Each path below is one point turned by a fixed rotation once a step. After each direction that follows a path, write how fast that rotation turns it, in degrees each step (0 if it stays still).
Each turn is a multiple of 5 degrees from 10 to 175, or 0.
Each row of a path follows its step; steps can be skipped.
path 1
step 1: [ -9  -5   0   0   0 -20  -6 -15  31  16  -4   3 -19   3   7   9   0 -11
  16   5   8  16  -9 -20   2  -9  -6   0  -2  -5  -1 -12  10 -10  -7 -11
  22 -20  -1   5  12  -4  -8   0]
step 10: [  1  17  10   0  -5  -2  -6 -14   1 -16 -17   1 -11   7   1   8  10 -12
 -12   5  25 -23   6 -10 -10   1  -7   1 -21   6 -20  -7 -12   6  -9  14
   0  -3  11   6  -4 -19  13  14]
step 15: [ -2   3  11  16 -22  -3  -8  10  22  14 -10  -4  -7  -4  -1  18   9  -7
  -1   1  15  26   1  -8   8 -10  16   8  -2 -12  -7  -7 -12   3  -8  15
   4 -18  -1   2  13   5 -18   0]
step 16: [ 10   7 -16   0 -12 -10  -1  11   1   6 -13 -10  -5  -1  -5  -3  -2  -8
  16   2   7  28   9 -11   9  12  16  17   2  -3  25   0 -15   6 -17  12
  -7   2  10 -23   5  -5  -5  13]
step 17: [-10  13 -16  -2 -10 -11  19  -5  16   7  -9  -2 -11  -8  -9   0  -8  10
   7  -7  -4  16   6 -16  -8  15 -13   0  -2  -1   8 -24 -22  -1 -22  12
   7  14   3   9  15  -4   7   3]
step 21: [  2   8 -20  -4  -6 -35   9 -10  10 -16  -7  -5 -13   6 -11 -11   1  -5
   4  26   0   8   1  -7   4   4  -8 -15 -27   2  -3  12  11   3   9  -7
  19   1   7  -1   2   2   7  -2]
step 23: [  3  -4 -13 -11 -20   0  -6   1   9   0  12  -6  -8  -2   0  23  -7 -13
 -16   4   4  -9  14  -9  18  -1  10 -14 -23   9 -14   0  -6   7   1  -5
  -8 -12  21  -9 -16 -20   2  10]
step 26: [-13  12   0  -3  -3  11   5 -28 -10  -7  -3 -14   0 -12   7  11   6  -8
   4  11  18  -1 -15 -20  -5 -12  -4 -17  -4  -9  -5 -15  -1  10  -7 -15
   4 -18   5  17  -6   3 -23  -1]
step 27: [ -4   8   5  -1   2   0  -6  -9  -5   5 -18 -17   6   0   7  22  20 -12
 -15   2  24   6 -12   9  12 -20   5   1  -3  13  14   6  -5  -3  -5   0
   4  -8   8  -4   0  -7 -29  16]
step 32: [ 11   3 -12  -5  -6  -3  -2  -7   6  20   6  17 -25  10 -11  -4  -7 -22
 -12   4   8   7  -4  -2  -5  -2   4  31 -16  -7  18   8 -10  12   8   4
  19   0  -9   3   0   8 -13   0]
Directions:
[-4  0  5  5 -1  0  3  4  0 -4 -1  2 -1  2  1  2  4 -3 -2 -4  2  1  0  1
 -6 -1  3  7  0 -6  7  1 -1  3 -3 -1  0  3  4  5 -5  2  3 -1] => 20
[ 1 -3 -2  0 -3 -1  3 -1 -5 -3 -2  1  2  5  1 -2  1 -2  0 -8  7 -4  3  2
  5  0 -1 -6  4  1  0  0  1  4  3 -5  5 -1  4  3  1 -5 -2 -4] => 20
[ 5  5  1  6 -2 -2  6 -2 -1  1  5  5 -1 -1  0 -1 -5  1 -2  1 -2  2 -2  7
  3  2 -2 -1 -4 -3  3 -5  4  0  4  2  1 -2  5 -3  0 -2  4  0] => 25
[ 0  4  2  3 -7  2 -2  0 -3  3  5 -4  6 -1 -3  7  6 -1 -3  0 -3 -1  2  3
 -3  0  0  1  5  3 -6  2  0  3  2  4  3 -4  4  0 -3  1 -1  1] => 90
[ 0  5  0 -1 -1  2 -5  2 -2 -6  5  3 -6  2 -6 -2  2 -4  1 -4 -5  1  4  2
  0  0  0 -3  2  1  1 -6 -4 -1  0  1 -6  0 -1  4  2 -5  0  4] => 55
[ 0  3  0  5  5  3 -1  2  4  1  1  5  6 -3 -2  1  3  0  2  3  5  3  0 -1
  4  3 -1 -3 -2  5  1  6 -4 -3  2  1 -2  4  3  5 -3 -5  1 -2] => 175
[ 1  2  6 -2 -3 -5 -5  3  1 -2 -2 -4 -4  3  6  3  5  4  5 -1  0  4 -3  2
  5  4  6 -3 -3  2  0  0  0  1  4  1  3  0  1  0  1  1  4 -1] => 55
